X: 4 groups of rows, each row roughly a mix of its group's hidden directions; some rows fit no group:
X (115 x 11):
[34 24 -23 21 18 23 5 8 -34 -11 7]
[-7 -46 -3 17 -2 19 -9 -39 -21 -1 6]
[21 -8 -9 -1 43 -13 32 -26 -19 -15 6]
[29 -22 -15 7 8 22 43 11 27 -4 6]
[-10 -21 17 -7 -28 17 -30 44 8 6 1]
[-32 9 -7 -2 -35 30 -12 11 -27 -24 7]
[22 0 2 34 36 -19 26 -24 -5 -9 14]
[15 -1 0 -55 -13 -2 13 -7 -19 -26 16]
[21 35 3 9 -7 -7 -14 -46 26 -10 0]
[-7 12 34 -5 -35 29 -1 1 25 6 -29]
[-34 30 -7 -15 11 -20 0 15 -1 38 -20]
[-13 -25 22 -11 21 -19 -1 -2 -43 -26 -14]
[20 -12 5 38 15 11 0 24 -19 -29 28]
[1 -13 2 20 20 -22 -1 9 36 42 18]
[-20 32 19 -2 -7 -12 -11 45 8 13 -22]
[26 32 -28 -20 -1 25 -11 11 -15 21 -23]
[-21 -19 13 32 -4 2 9 3 -15 -40 32]
[39 28 28 5 -25 25 -4 -10 17 1 11]
[22 44 -8 -38 6 -14 18 -4 14 -15 6]
[11 -21 -11 12 19 0 24 24 -4 -38 34]
[0 41 29 -9 -21 34 -14 -15 1 -7 -15]
[-10 8 28 13 -18 -42 13 9 35 12 6]
[4 -23 -1 25 22 -25 22 31 0 15 31]
[23 -16 6 4 27 10 31 35 -16 0 28]
[1 -32 -23 22 20 -41 12 10 11 13 16]
[-17 -19 3 -8 -39 3 14 38 1 31 6]
[-40 -24 0 14 6 -20 -16 -20 13 28 22]
[15 10 21 18 -40 19 -33 26 0 -10 -2]
[-13 18 -6 -9 -26 -13 -26 -41 21 -5 -26]
[-24 -50 -1 14 7 -24 2 22 -22 2 -2]
[-7 14 -9 -42 -15 1 -11 -7 17 33 -32]
[-30 6 -31 -14 29 -22 11 29 -22 6 -5]
[5 29 1 -40 25 -30 25 7 -7 -11 -10]
[4 35 -23 -45 13 -15 21 -17 2 -6 3]
[36 35 26 -9 -8 28 -5 -15 19 2 12]
[-22 -36 -17 22 16 2 0 29 1 17 -31]
[6 -22 -13 -13 0 16 0 46 1 -34 23]
[6 -21 -19 -14 27 -1 37 24 -16 -32 1]
[16 28 -3 -27 -17 2 -16 -46 4 -23 -1]
[15 20 -16 18 26 14 -6 -16 -25 -43 9]
[6 -17 23 -11 9 10 34 49 -11 1 9]
[-12 18 -50 18 -8 -20 9 -20 -2 -18 -17]
[21 -22 -12 -10 9 13 0 50 4 -24 20]
[-17 -21 19 -13 -8 1 20 37 14 3 -40]
[41 20 -10 -13 16 5 39 -16 -7 -21 -10]
[6 -3 38 27 15 -10 -40 -21 13 4 -12]
[-21 -1 19 25 7 -23 -24 42 -13 17 -12]
[19 -5 -12 10 15 -32 12 -4 -4 2 53]
[3 1 -27 8 8 1 46 5 -21 -25 28]
[-20 -35 15 -2 4 -1 -21 46 -23 -1 -3]
[15 -26 -9 -4 16 0 19 9 28 -9 -49]
[3 37 -15 2 4 -5 17 -43 -16 23 -19]
[4 -46 31 22 15 -13 1 -1 -15 7 26]
[-7 -33 -2 39 15 -25 -11 -15 -22 -9 22]
[-6 -25 -39 29 10 5 -4 -15 0 32 24]
[-15 19 -3 1 -25 -38 -19 -30 5 6 31]
[4 35 -12 -10 9 -5 0 -47 -4 19 -28]
[-30 0 9 -28 -17 16 -20 37 14 21 -14]
[-33 3 -6 9 -3 -2 19 -28 -14 -44 20]
[-12 19 28 -27 -22 18 14 17 10 -18 -35]
[-7 24 30 14 -24 0 -26 40 13 3 -14]
[51 0 21 17 -14 12 8 13 -18 -27 -1]
[-7 -11 5 35 -22 13 20 28 -31 3 26]
[-41 20 6 -9 -24 4 -19 -38 -7 -7 -17]
[-19 36 13 -28 -10 -12 -21 -35 -8 13 -13]
[32 -11 -25 -10 1 18 25 -29 11 -23 25]
[-10 -12 18 50 0 -8 21 -8 -21 -12 27]
[-45 -17 -30 -13 9 -24 17 -4 9 20 -14]
[18 11 3 -23 -16 7 -10 -26 -11 -50 14]
[-14 -16 1 -54 -27 -17 8 3 -4 -15 -13]
[-2 25 38 -23 -19 38 3 14 -9 -8 -13]
[-11 -22 -20 -18 -7 -18 45 16 -2 4 -30]
[-27 -34 27 -19 16 3 -14 27 -3 25 9]
[6 50 7 -21 -5 -10 11 17 31 18 -11]
[-8 -26 -24 42 -9 -32 5 -9 -18 -15 -1]
[-13 -34 3 -27 14 -7 22 39 -17 3 -19]
[-38 -30 -18 18 10 -21 -24 18 -21 -6 -2]
[53 -4 -16 -10 21 20 21 11 12 -12 9]
[23 5 46 -14 -17 28 -10 13 16 17 12]
[18 0 -36 -11 7 15 30 32 -15 -20 20]
[-8 18 13 -9 -6 -11 -20 -36 12 34 -33]
[9 11 -37 -10 18 7 31 -2 -15 -36 18]
[-9 0 13 32 -3 -6 -14 57 7 11 -7]
[-1 -33 -35 12 36 -8 25 7 -11 13 13]
[31 -34 21 -7 -28 10 28 -1 -8 19 -12]
[11 24 -8 46 16 6 -21 -26 5 12 21]
[-30 13 15 8 -24 8 -20 -6 21 8 -45]
[13 37 -4 10 -6 9 -26 -48 6 -7 10]
[-1 -10 23 -29 -2 29 23 37 -11 -8 -22]
[-35 -39 -23 -14 -9 -20 -5 15 -6 8 -25]
[-19 3 27 5 -11 -21 -11 -35 15 34 -22]
[-3 -6 -15 -30 -19 -20 -7 -28 22 -16 -38]
[5 24 0 27 -2 -25 -13 -25 5 10 45]
[-40 0 12 -5 13 -25 -21 -2 -35 18 -20]
[36 1 -9 12 28 -7 21 -13 -28 -34 2]
[-19 -12 13 33 13 11 7 44 -10 26 9]
[-16 35 7 -17 20 -39 -5 22 -8 21 -12]
[-3 10 -17 6 15 -7 20 6 28 55 -4]
[20 10 52 -8 10 -22 11 12 8 4 -25]
[15 -46 -21 20 10 20 18 -25 0 3 16]
[31 -12 10 12 -27 34 6 4 24 -31 9]
[17 -37 15 15 12 -20 19 30 21 13 19]
[-35 -17 -1 32 -6 -31 -7 17 16 28 -6]
[24 42 -13 -20 21 12 18 -31 10 -8 0]
[-36 -26 -5 -31 32 -13 13 11 -1 22 -4]
[-7 -41 -12 0 21 5 19 43 -16 7 -6]
[-48 14 -21 -25 -3 0 -16 5 21 23 -12]
[11 -34 -19 0 -9 35 17 -32 0 -22 12]
[-31 30 -16 -19 -24 22 2 -6 20 26 -17]
[-19 26 -36 -29 14 -6 22 -20 17 7 -17]
[7 -13 13 19 -58 0 8 20 11 8 -13]
[40 10 -27 7 35 -5 32 2 -10 -2 9]
[-46 -19 -7 10 -21 -17 -10 -5 21 31 4]
[10 -39 2 2 -2 33 36 11 7 -24 -10]
[9 -8 -3 39 -27 21 -31 -11 18 14 21]
the one row of each list that fits no group (the others fit one group, some only roughly):
    j_241: [31 -3 -32 12 -11 18 0 -17 16 -19 38]
    j_281: [-36 -11 2 -17 -20 11 -22 7 6 -45 10]
    j_363: [11 -18 -1 -31 -12 7 -19 44 21 24 -5]
    j_722: [-8 7 -22 -25 -8 -23 46 -6 11 29 -1]
    j_707: [-31 11 37 -7 -19 -1 -22 -15 -11 15 -32]
    j_309: [-4 13 14 3 -24 13 -25 -46 16 28 -5]
    j_413: [40 -37 16 34 5 4 7 0 11 -8 18]
    j_195: [-3 42 -24 -14 1 9 1 -39 -19 2 -21]
    j_144: [33 5 22 -30 -8 22 23 31 -3 -5 -19]
    j_311: [29 9 8 -34 3 34 14 1 5 -24 -29]
    j_239: [36 18 7 14 19 4 -9 -38 8 17 28]
    j_561: [3 -31 20 -4 -11 14 -10 50 -21 -7 -12]
	j_239
    j_675: [-10 -18 -28 -26 -5 12 -15 -18 -1 -13 -47]
    j_362: [3 -35 21 32 -4 -12 19 31 1 5 27]
    j_502: [6 -31 -35 -6 10 -34 6 -6 -8 -5 35]
    j_842: [4 10 7 44 8 -34 3 -5 19 19 28]
    j_663: [6 10 22 40 22 -13 -17 -39 -13 -9 -3]
    j_995: [17 11 10 4 33 6 5 -47 5 -2 32]
    j_651: [13 19 -23 -37 12 2 42 9 12 -19 -1]
    j_930: [-11 -22 51 -4 -12 -8 2 32 -8 18 10]
    j_372: [-33 19 37 7 -27 17 -9 21 -1 18 -13]
    j_733: [20 6 2 15 28 -10 11 -49 -2 -6 27]
    j_196: [14 17 -25 -30 2 -11 25 -6 9 41 -19]
    j_119: [3 41 12 19 -9 23 -28 -33 10 -3 -14]
    j_488: [-4 -30 -3 8 12 -35 24 32 -1 15 27]
	j_930
    j_100: [-19 -12 16 16 1 -18 15 40 -11 21 34]
    j_295: [-25 -21 -8 -42 -20 -14 29 7 23 4 2]
    j_536: [-21 -33 5 3 3 -17 16 42 -19 16 21]
    j_26: [9 29 -6 -4 34 0 8 -48 12 -2 16]
    j_960: [-15 -34 -43 -8 11 -7 -13 0 -34 2 12]
    j_923: [-1 30 -19 12 24 -5 -12 -48 7 -5 19]
    j_203: [14 -19 3 -41 3 -12 39 22 -8 -16 14]
    j_736: [-33 -24 40 23 -24 -14 -9 -4 9 11 2]
    j_964: [-39 0 -17 -33 11 -6 9 4 -32 -23 -16]
    j_86: [24 13 24 -32 36 -8 24 4 -21 -13 3]
    j_638: [-19 -32 3 -29 -12 -33 21 26 11 -1 -13]
	j_86
    j_754: [-23 17 -1 0 -23 -1 -4 -29 39 33 9]
    j_532: [0 25 32 -5 -5 1 16 29 30 21 -29]
    j_410: [-3 30 -13 20 2 21 -34 -39 -10 5 14]
    j_980: [45 29 13 11 16 18 9 -19 21 -15 -3]
    j_375: [0 47 -30 -33 4 -15 4 -12 9 8 13]
    j_337: [40 27 23 -15 0 12 17 -15 6 -24 23]
    j_965: [2 25 -1 -21 -9 -3 -11 21 29 28 -40]
    j_471: [19 34 -31 -4 10 3 2 4 -19 -37 -23]
    j_706: [28 10 -21 -30 9 2 32 -5 5 -36 15]
    j_728: [-12 14 -19 -7 -19 -24 -34 -44 0 -5 12]
    j_864: [50 2 -4 24 34 6 -2 21 -9 -5 8]
    j_982: [19 26 -21 -33 20 0 -15 -29 14 -1 -26]
    j_307: [0 31 -12 -23 17 -23 25 -5 19 38 -8]
    j_355: [0 -26 21 -23 27 10 -4 41 -26 -6 -4]
	j_965
    j_719: [-6 -40 -37 12 28 -7 -1 17 -19 13 13]
    j_314: [-28 21 -17 14 -40 2 -33 3 20 8 -8]
    j_245: [-26 -3 46 4 -19 -28 -18 -9 15 11 -15]
    j_439: [-10 -15 34 14 -35 9 -27 14 15 24 15]
    j_758: [4 37 -5 -30 -22 3 -13 -15 -2 -39 14]
    j_154: [-41 -37 -20 4 -4 -28 14 9 1 16 -11]
    j_867: [15 40 -3 -24 18 29 -22 10 -8 -25 -8]
    j_868: [-2 -37 -17 34 2 5 -22 3 -26 -13 26]
    j_889: [35 -9 -12 15 32 -10 20 4 -5 -2 40]
    j_157: [2 -31 29 32 -9 1 -34 -23 -17 2 3]
    j_594: [43 9 -12 11 44 3 3 6 -6 -24 8]
    j_558: [25 0 1 -48 -5 16 14 -9 -3 -33 -17]
    j_98: [-10 9 39 6 -3 -20 -32 -13 -13 30 -22]
    j_7: [-29 0 21 -14 -17 -10 -25 -33 24 15 -24]
    j_323: [-15 -2 21 -35 6 10 14 -6 30 41 8]
	j_245
    j_878: [16 -17 -45 -8 0 22 24 5 -10 -14 30]
    j_230: [12 -2 -40 -9 -10 14 0 -36 2 -14 36]
    j_335: [-33 -4 17 20 -29 19 -25 -4 10 28 -20]
    j_903: [-12 -11 -6 -46 -16 25 -4 3 -20 -16 -31]
    j_37: [10 17 -21 -36 11 2 47 -4 4 -3 -21]
    j_121: [-30 25 -29 2 25 -10 -16 -36 12 5 12]
    j_315: [-8 -24 -3 3 -18 25 -7 41 -9 -30 25]
    j_796: [-17 -36 28 -6 -23 -6 -6 33 24 15 2]
    j_583: [-28 -6 29 13 -31 17 -33 1 -9 12 -24]
    j_824: [2 18 -7 -35 35 3 27 -30 16 15 5]
    j_543: [1 18 -26 -24 31 -20 38 22 6 2 -3]
    j_654: [-29 -8 -32 23 2 9 -38 -15 -19 16 -7]
    j_528: [-4 -9 -2 26 2 -50 9 4 20 18 29]
	j_878
    j_625: [14 11 35 -1 -32 28 -29 22 13 7 6]
    j_595: [-13 -25 36 30 -2 1 -10 36 -8 4 -21]
    j_646: [-36 -26 -6 -21 -19 4 1 28 -3 7 -35]
    j_593: [16 -25 17 47 -4 3 -19 -2 11 29 10]
    j_993: [-21 -34 -22 14 23 -32 24 -13 -17 -2 5]
    j_186: [-34 -9 -28 19 -9 -28 9 -31 17 17 3]
    j_545: [32 -13 -25 -11 34 -3 21 24 9 -21 17]
    j_769: [12 22 -6 14 36 7 -33 -34 -21 -6 -5]
    j_882: [-8 2 -12 -14 -5 -28 49 -19 8 29 -3]
    j_871: [-2 -11 -26 -21 19 -17 38 3 11 -33 20]
	j_769
    j_582: [-12 -53 13 24 -10 -24 13 7 -8 14 9]
    j_491: [28 37 17 -8 -29 8 -9 19 20 -26 3]
    j_327: [-8 -12 -24 19 28 -3 4 24 -16 -22 41]
    j_126: [-4 -35 0 27 -4 11 -14 31 -19 -35 10]
    j_171: [22 7 -13 24 13 -7 -10 13 -35 -43 -5]
    j_784: [-37 28 27 2 -35 10 -17 7 5 13 -13]
    j_102: [46 -2 39 -3 -11 12 30 1 4 2 0]
    j_546: [9 38 -16 -17 21 5 16 -42 18 3 6]
    j_854: [-22 -39 -36 -16 5 5 -9 8 -22 1 -25]
    j_302: [27 1 -32 2 23 23 -14 -37 -4 -17 -16]
    j_832: [42 5 -21 11 38 7 9 13 -11 -23 13]
	j_327
    j_444: [4 22 -15 -22 1 -11 17 -33 9 37 -27]
    j_418: [-16 34 0 14 -17 16 -37 -31 -14 6 16]
    j_59: [-21 -30 -21 -23 -6 5 -4 6 0 -6 -49]
    j_32: [23 -25 13 30 -16 28 6 -17 31 20 2]
    j_783: [9 25 -21 -20 22 1 15 -34 31 12 -20]
    j_382: [5 4 -25 -31 17 -2 33 22 -15 -16 -31]
    j_844: [41 8 -16 -2 47 -15 12 -12 11 -5 -4]
    j_649: [-9 -1 26 35 -1 -12 16 39 10 20 22]
    j_552: [44 11 23 -19 -12 24 21 23 -2 -10 -13]
    j_847: [31 -1 -1 -41 5 22 15 -11 3 -29 -24]
	j_783
    j_431: [-5 25 26 -8 -29 -6 -5 -11 36 -3 -34]
    j_330: [-28 33 21 24 -19 18 -27 -9 2 18 -16]
    j_680: [-17 -13 16 31 -44 -6 -21 -1 17 22 9]
    j_320: [-31 -23 -12 38 -22 -22 -29 5 -4 5 7]
    j_255: [1 30 6 16 -12 -27 -14 -39 31 4 9]
    j_573: [7 -11 12 47 4 11 -36 -22 6 -4 21]
    j_27: [-12 -32 4 16 -16 3 25 37 -6 -12 32]
    j_741: [-3 13 14 13 -36 6 -9 -26 35 29 15]
    j_495: [-26 -15 16 9 -37 35 -21 -16 0 5 -19]
    j_917: [-13 -36 33 19 -17 25 -3 7 -4 10 -30]
    j_455: [-8 10 23 15 -28 17 -37 4 -13 31 -20]
    j_776: [-1 17 -19 2 -4 -10 -21 -48 5 33 19]
	j_573
    j_122: [18 13 19 14 -49 9 -1 -15 31 14 6]
    j_731: [-11 -20 42 21 -25 14 -31 -7 -10 -2 -18]
    j_49: [34 22 -14 -7 2 -12 -6 -46 8 -14 22]
    j_477: [2 21 6 41 14 4 2 -41 -26 -11 -2]
    j_35: [20 49 1 -28 22 20 2 -18 10 -4 -3]
    j_71: [21 -26 -12 -26 22 19 24 22 -28 -14 12]
    j_458: [14 42 -10 -33 7 11 -11 -20 12 14 -28]
    j_968: [-2 -22 28 17 -46 9 -21 19 10 16 5]
    j_918: [33 19 -32 -15 10 0 29 1 23 -11 24]
    j_85: [-23 -48 4 8 -13 -25 24 10 1 22 -6]
    j_946: [20 33 -7 -3 13 22 -41 -15 -13 -7 -24]
    j_161: [-25 -19 -1 -37 -3 3 20 33 6 21 -24]
    j_986: [20 25 -26 -16 11 -11 31 -19 0 34 -17]
    j_209: [-13 2 36 10 -3 -24 -42 -15 -24 10 -10]
	j_458
    j_947: [36 -19 -13 16 24 -5 29 23 12 -11 26]
    j_838: [2 33 -27 -36 26 9 16 5 -4 -12 -24]
    j_745: [22 13 -30 -35 27 -16 26 -9 17 7 -9]
    j_198: [-22 37 22 -29 -22 -6 -19 1 -12 -18 -19]
    j_511: [1 -20 15 -1 3 -37 34 33 9 9 22]
    j_757: [-14 -22 32 17 -11 12 -41 17 2 -25 9]
    j_506: [10 12 30 1 -36 11 -31 -36 9 -5 1]
    j_396: [-19 13 24 25 -29 6 -17 -21 -17 31 -17]
    j_597: [-40 -6 -22 28 -5 -23 -24 -23 7 11 14]
    j_393: [16 -6 -41 4 2 35 -11 -23 1 -26 19]
	j_393
    j_401: [12 -9 -2 -24 -18 2 -2 37 13 46 -15]
    j_673: [8 30 -6 -19 -14 22 -25 -41 -15 -19 2]
    j_388: [0 -10 -33 -17 3 12 12 7 -20 -49 16]
    j_253: [4 36 9 -23 5 18 2 -30 31 25 12]
    j_658: [-38 -35 7 -17 -5 -11 11 16 13 35 -4]
    j_465: [-22 -14 -1 31 -1 -42 -1 13 6 27 23]
    j_210: [0 -13 -11 49 20 -29 3 10 11 20 18]
    j_653: [13 -30 -3 -24 2 -36 34 22 13 -11 0]
    j_79: [-5 31 -29 8 3 19 14 -24 -32 -29 9]
    j_934: [5 21 -4 -32 -3 5 -33 -20 11 25 -34]
    j_368: [0 -40 13 17 -26 -5 1 42 -18 -7 -8]
    j_357: [-8 -24 3 46 -9 -15 -33 3 -20 -13 14]
    j_637: [10 -12 -19 22 -27 26 -32 -21 -2 -19 25]
    j_571: [-20 -11 14 -26 -19 -10 14 14 22 -3 -47]
    j_160: [-6 38 -23 -30 2 1 -19 -6 8 33 -23]
	j_160
    j_132: [-28 3 -15 -11 16 -18 23 -38 23 27 4]
    j_792: [10 47 17 -22 -28 6 -13 -4 21 -21 3]
    j_350: [17 -16 1 45 30 3 6 33 0 -8 18]
    j_510: [-16 10 4 37 -13 19 2 -5 -37 -27 23]
    j_730: [4 17 -11 -39 -12 13 26 26 6 -2 -35]
    j_360: [-50 6 -1 20 -18 -2 -27 10 -9 28 2]
    j_61: [0 -40 29 25 -10 17 -20 0 -20 -25 -5]
    j_764: [-22 -14 6 6 24 -23 5 -4 -11 50 -19]
    j_557: [23 49 -12 10 -8 17 -19 -24 6 -20 4]
    j_753: [29 -5 24 4 -31 15 -4 42 -12 -15 -14]
    j_539: [14 32 -8 -32 -7 7 20 -36 27 13 -1]
    j_397: [-6 26 -29 3 27 -8 -2 -49 9 -6 8]
    j_103: [-25 3 34 19 -21 10 -40 -20 -8 -12 -6]
    j_433: [-24 5 1 11 -8 -4 -36 -39 -17 31 4]
	j_350
    j_345: [-1 -2 33 52 9 -4 -22 -19 -13 3 1]
    j_714: [9 31 0 18 -18 2 -32 -18 -10 -41 5]
    j_411: [7 3 -26 -31 24 -3 46 -18 9 13 -3]
    j_700: [-30 -28 33 25 -27 -15 7 7 8 15 14]
    j_740: [2 -14 21 35 -16 20 -19 36 -21 -3 17]
    j_853: [13 -9 -1 23 -7 22 -3 51 -24 -8 18]
    j_605: [-11 1 -3 -51 -14 22 -6 -11 -22 -18 -24]
    j_249: [-11 12 -36 -11 40 -13 18 -32 -5 -9 -5]
    j_828: [-4 -34 8 43 -3 -2 -29 23 -17 -8 11]
    j_31: [-27 -40 -36 11 12 -9 -10 15 -20 15 -3]
    j_627: [40 16 -15 -4 45 -12 -3 -20 3 -6 -15]
    j_93: [1 -23 11 -24 1 -8 27 37 -24 -2 31]
	j_714
    j_693: [-17 -26 -2 33 17 -28 27 9 1 24 19]
    j_159: [39 -1 10 29 29 12 -29 17 -8 -17 6]
    j_886: [9 8 -34 -24 19 -6 26 -39 5 16 16]
    j_379: [-7 19 -39 24 -1 -6 -20 -4 5 34 28]
    j_915: [11 21 16 41 12 -17 5 1 18 14 38]
    j_670: [-35 -28 36 20 -27 -15 3 3 8 6 13]
    j_319: [2 17 12 -26 -23 22 -7 -16 17 -18 -44]
    j_695: [44 11 0 12 34 26 12 -9 -10 -11 21]
    j_376: [20 3 13 24 -18 3 -21 41 6 -33 14]
    j_744: [-18 19 -12 -45 0 18 2 33 12 4 -22]
    j_156: [-14 7 12 -34 -23 28 -7 -2 -2 -13 -43]
    j_11: [29 22 -11 -31 -4 3 22 0 8 -43 11]
    j_998: [-19 -30 -9 -42 -19 -5 6 12 0 -12 -33]
    j_576: [7 44 -12 -28 9 -12 23 -5 25 24 -4]
    j_19: [2 -16 -4 29 9 -6 -25 18 -42 -31 3]
	j_693
